Each path below is one point turned by a fixed rotation once a step. After each direction that follows a path, write how fast that rotation turns it, in degrees per step (0 if it stays still).
Each turn is a multiple of 5 degrees from 10 to 175, or 0.
Each row of a path follows its step; steps can be skipped.

step 0: [-38.9 -10.7  34.4 -33.7   0.3 -13.3  13.8  30.7 -44.5 -15.6 -33.8  28.0
 -38.2 -36.5   1.4  22.6 -29.3 -11.6  20.9 -39.5 -24.9   4.5  14.4  49.0
 -38.9  33.9  15.9  -2.1  13.5  36.6  17.6  -7.3  -7.7  -2.3  -7.5  34.5
  26.1  -7.5 -31.5  21.7  -1.5 -16.1 -22.7  20.2  19.1  -4.7  18.5   0.7
  24.1 -37.7 -49.6   4.9   9.3  18.9 -10.1]
step 1: [-26.7  -8.7 -19.0   6.5  -5.4  10.1  -1.3  -5.5  39.4   4.1 -21.3  -8.0
 -28.5  64.9   2.5  38.9  15.3 -32.6   2.2  12.8 -29.1   4.1 -20.4  21.2
 -24.5  13.4   8.2  23.1   0.5  63.5  33.4  28.8   0.7  27.3 -24.4  38.1
  19.8  23.2  -2.2  37.9  18.1  20.7  10.4  56.9   0.7  25.7  29.7 -16.5
  13.2 -35.9  14.7  17.1  18.6   4.1  -9.2]
step 2: [ 10.5   5.0 -30.9 -20.2  -9.4  -2.7   0.8  -1.6  -2.2  28.1 -56.6 -21.2
 -25.9  34.0 -37.8  13.1  19.4  17.1   9.6  13.3  -5.1  27.2 -34.9 -27.4
 -18.6   6.3   6.2 -49.6 -36.1 -11.1  27.7  -9.3  33.1  48.2 -29.7  14.9
  -0.8  44.6   5.0  -5.6  -3.8 -15.8 -14.3  30.3 -25.4 -14.1  -2.1   4.0
  15.4  -8.2 -17.5  14.0 -65.6 -35.0  11.5]
step 3: [-40.2  -5.5 -37.7  -6.9  18.0 -27.0   0.4  21.7 -51.9  31.8 -70.9  11.9
 -17.4 -34.4 -22.1  -2.3 -19.8  24.0  17.9  41.7  -6.6 -16.6 -25.8   0.9
   7.0  17.9   4.9 -37.8  -0.9  -9.5 -35.0   3.6  -2.6  -3.5  -6.6  62.5
  13.6  14.5 -29.9 -22.2 -18.9  -4.9 -43.5  -8.0   9.4   5.7  10.7  23.9
  -2.4   9.8  16.2  30.4  31.9 -15.6  -6.3]
step 4: [-31.7 -23.7 -16.2  33.3 -11.6 -16.8  20.9   7.8 -10.6  59.1 -30.5   4.2
  -4.0  -5.4  -3.8  -0.7   1.9 -10.3 -17.6  19.9   5.6  -9.4  22.8  32.1
  -5.7 -30.3  57.1   6.0   4.8  10.0  18.2  53.9  -4.0 -34.0 -45.8  29.5
 -25.7 -26.3  12.9 -23.6  15.9  33.4 -27.4  46.1  11.0 -27.9  14.0 -40.6
  20.2  10.5  31.3   3.0  13.5  10.2 -20.6]
step 5: [ 39.5   7.0   7.8  20.8 -38.6   2.1  11.7  26.3  19.6  26.0 -18.4  18.0
 -59.1 -34.0   9.1 -19.7  10.1   9.9  -6.9  14.9  30.0  26.4  -1.5  17.4
 -49.3   7.5  -7.3 -56.6  15.9 -16.0  36.9  47.6  28.8   1.2 -22.0   7.8
 -33.8  -4.0   2.0  21.7  -3.2  -3.1  16.3  32.8 -31.9  -5.7   8.8  -5.4
   6.5 -14.9 -28.2   0.1 -18.7  34.7 -43.8]
step 6: [  4.1 -21.4   6.0   9.9  -3.7 -14.8 -37.7  -8.0 -13.3  11.8  -2.7 -19.8
 -15.3 -13.3 -19.7   0.1 -21.9 -27.4   7.1 -17.6  12.5  -7.4   7.1  24.5
 -46.6  61.7 -44.3 -49.3  11.9  -9.3  19.0  17.4   9.3  -3.4   8.2  48.2
   3.9  56.9 -67.1 -14.6  46.3  -1.0  -5.9  17.5  15.1   9.8   9.2   5.7
 -29.6  -3.5   0.2  14.7  16.1  37.2  14.6]
step 7: [ -1.9 -23.0  21.9  -5.8  36.0 -13.7 -52.2  19.2  31.9  45.8  -2.2 -41.2
 -21.0  44.6  -2.2  29.6   8.5   7.6   4.0 -14.1 -22.6 -56.4  -1.2  19.6
 -10.1  -3.9  24.2  -3.0  15.5 -32.8  15.6   9.0 -22.0   6.7 -46.9  49.4
  33.7  -7.5   7.3 -31.1  47.2  -3.8 -31.8  11.2  -1.5   9.4   8.3   4.6
  36.7 -11.8  -3.7   2.4 -12.5  26.3   7.7]
step 8: [-10.2   3.0 -48.6  -0.7  24.7  39.1  -8.6 -19.3  22.2  16.3 -16.2  14.3
 -63.7  15.4   7.6   1.9  -8.9  49.8  -1.0 -11.2 -34.7   9.9  -9.1   3.6
 -29.8  -4.2 -11.5   5.2  13.6 -63.2 -23.0  25.7  -1.3  51.8  -0.1  34.4
 -12.3  -0.1  32.4  -2.5 -20.8 -25.4 -15.9  40.8   5.4 -15.3 -16.2   0.0
  17.0  19.7  17.7   3.6 -28.5  26.4 -41.0]
step 9: [-27.8 -21.9  21.2   1.6  14.4  21.2  10.7 -13.6 -30.1   2.1  -9.3   5.3
 -37.6 -34.6 -33.0   9.6 -46.8  25.1  16.4  35.1  10.2   2.1   7.6  16.8
 -40.8  29.1 -41.6  19.1 -63.0 -43.5   3.1  18.2 -19.2 -15.6   0.9  25.9
 -50.9  18.4  -3.9  20.1  35.1   2.6 -36.8  16.7   3.6 -34.5   4.4   3.5
   1.1   3.8  25.5  10.7  -3.1 -36.1  -1.1]
step 10: [ -3.2  -0.8  -8.4  51.6  13.2   1.3 -46.5   7.9   9.0   3.3  -3.1  33.3
 -29.7 -32.4  -2.0 -18.1   4.1 -10.1  -6.6  29.8  20.7 -25.9 -25.0  17.9
 -49.8  -9.1  25.8  29.8  -0.6   6.3  11.1  20.2 -14.3 -30.2 -48.5   0.3
  10.4  -5.1   2.4 -27.2  67.0 -43.6  -3.2  -8.2 -22.2 -12.9  34.7   6.8
  10.0 -42.9  24.2   7.1  14.5 -40.7  -5.2]
Speeds:
[ 10.6 -12.8   9.3  -3.7  -7.3  -3.5   3.2   5.2  -6.9   0.5  -1.6   7.4
   0.0   8.2  -8.6  -0.6  -0.9   9.6  -1.2  -6.6   5.3   1.8   6.7  -6.1
  -7.3  11.2   1.5   3.1  -7.7   3.2  -1.4  -3.6  -4.8   0.0  -1.9   6.5
  -2.3 -12.2  -3.5  -7.8  -0.5  11.9  -0.4   2.6  -3.7  -4.1 -18.5  -4.3
  14.0  -3.7  -3.6  -9.7  -4.7  -5.2  13.9] => 160
[ 10.0  -8.3   4.6   2.0  -4.1  -7.5   1.6  -4.3  -1.6   4.7   9.3   2.6
   1.5   2.7  11.7  -5.5  -3.1  -8.8   6.7   3.3   2.2   7.8  -6.2   7.4
 -10.7  13.0   4.0   4.3 -14.8   9.0   0.3  16.2  -8.5   4.6   9.3  -9.1
   5.7  -0.5   6.3   1.2  -4.6  -9.2  -7.2   6.2 -11.3  -3.9  10.1   2.0
  -7.4  -0.7  -5.1  -0.8   3.6  -0.5   0.3] => 80
[  5.3   0.4  -9.0 -11.1  -1.1   0.4   1.8  -1.0   3.0   6.1   6.4   8.8
   5.3  -4.2 -14.3   1.4   3.3   9.7  -1.1  21.0   4.2  -1.2   1.2   1.4
   6.1  -3.5   5.2   5.0  -8.1  -0.9   3.9   4.5  -4.5   3.9   4.6   2.2
   2.0   3.3  -0.2  -1.1  -2.0 -13.5  -1.1  -4.0   5.3 -12.9  -8.8  -2.3
  10.1   8.7   8.3  13.7   6.7 -11.5  -6.7] => 60
[ 17.9  10.1  -2.9  -1.0   1.5 -10.6   0.1  -5.0   2.8  -3.5  -6.7 -18.6
   2.5  -0.5  -6.7  -4.5   6.2   4.7   5.3  -1.9   3.6  -0.1  -4.5   5.0
  -8.9  -0.7  -2.1   4.8   7.3   6.5  -0.9 -12.5  -2.2 -11.8   2.8  10.1
   4.6   7.8   3.2  -7.4   4.4  -4.1  -8.2   3.3  -4.7   1.5  -4.3   0.6
  -8.0   5.3  -0.8 -12.5   4.7 -13.0  -9.3] => 90
[  2.5  -4.8  -9.5   4.9  -2.0  -1.4   9.5   1.9  -1.0  -1.1  11.0  -2.9
  -7.3 -11.8  -6.3  -8.3   1.1   1.9  -4.5   4.5  -4.1   0.3   3.3  16.0
   6.5   9.5   1.2  -5.4   7.1  -0.4   3.2 -11.0  14.0   2.0  -4.7  -7.7
 -10.0 -17.8   1.6  -6.8   0.2   0.8  -4.5   1.7  -8.1  -1.1  10.4  -0.1
  -3.2  -2.3  10.0  -0.5   8.5  -6.9  10.4] => 60
[  2.5  -3.4  -9.6  11.0   6.8  -4.5 -18.1  10.8   0.8  -3.6  15.5  -4.3
  -0.9  -2.9  -4.2  -1.7  -1.6  -4.5  -3.5   2.7  11.8   8.4   6.7  -3.7
  -5.9  -3.3   8.4  -6.5  -0.3   3.1   1.3  -7.3  -2.5   8.8   3.5   1.9
   3.1  14.5  -2.2   6.7   2.3  13.2   3.7   0.5  -7.6   6.0   0.1   9.5
   2.2  -4.3  -1.1   9.8  -5.9 -11.7   5.1] => 85
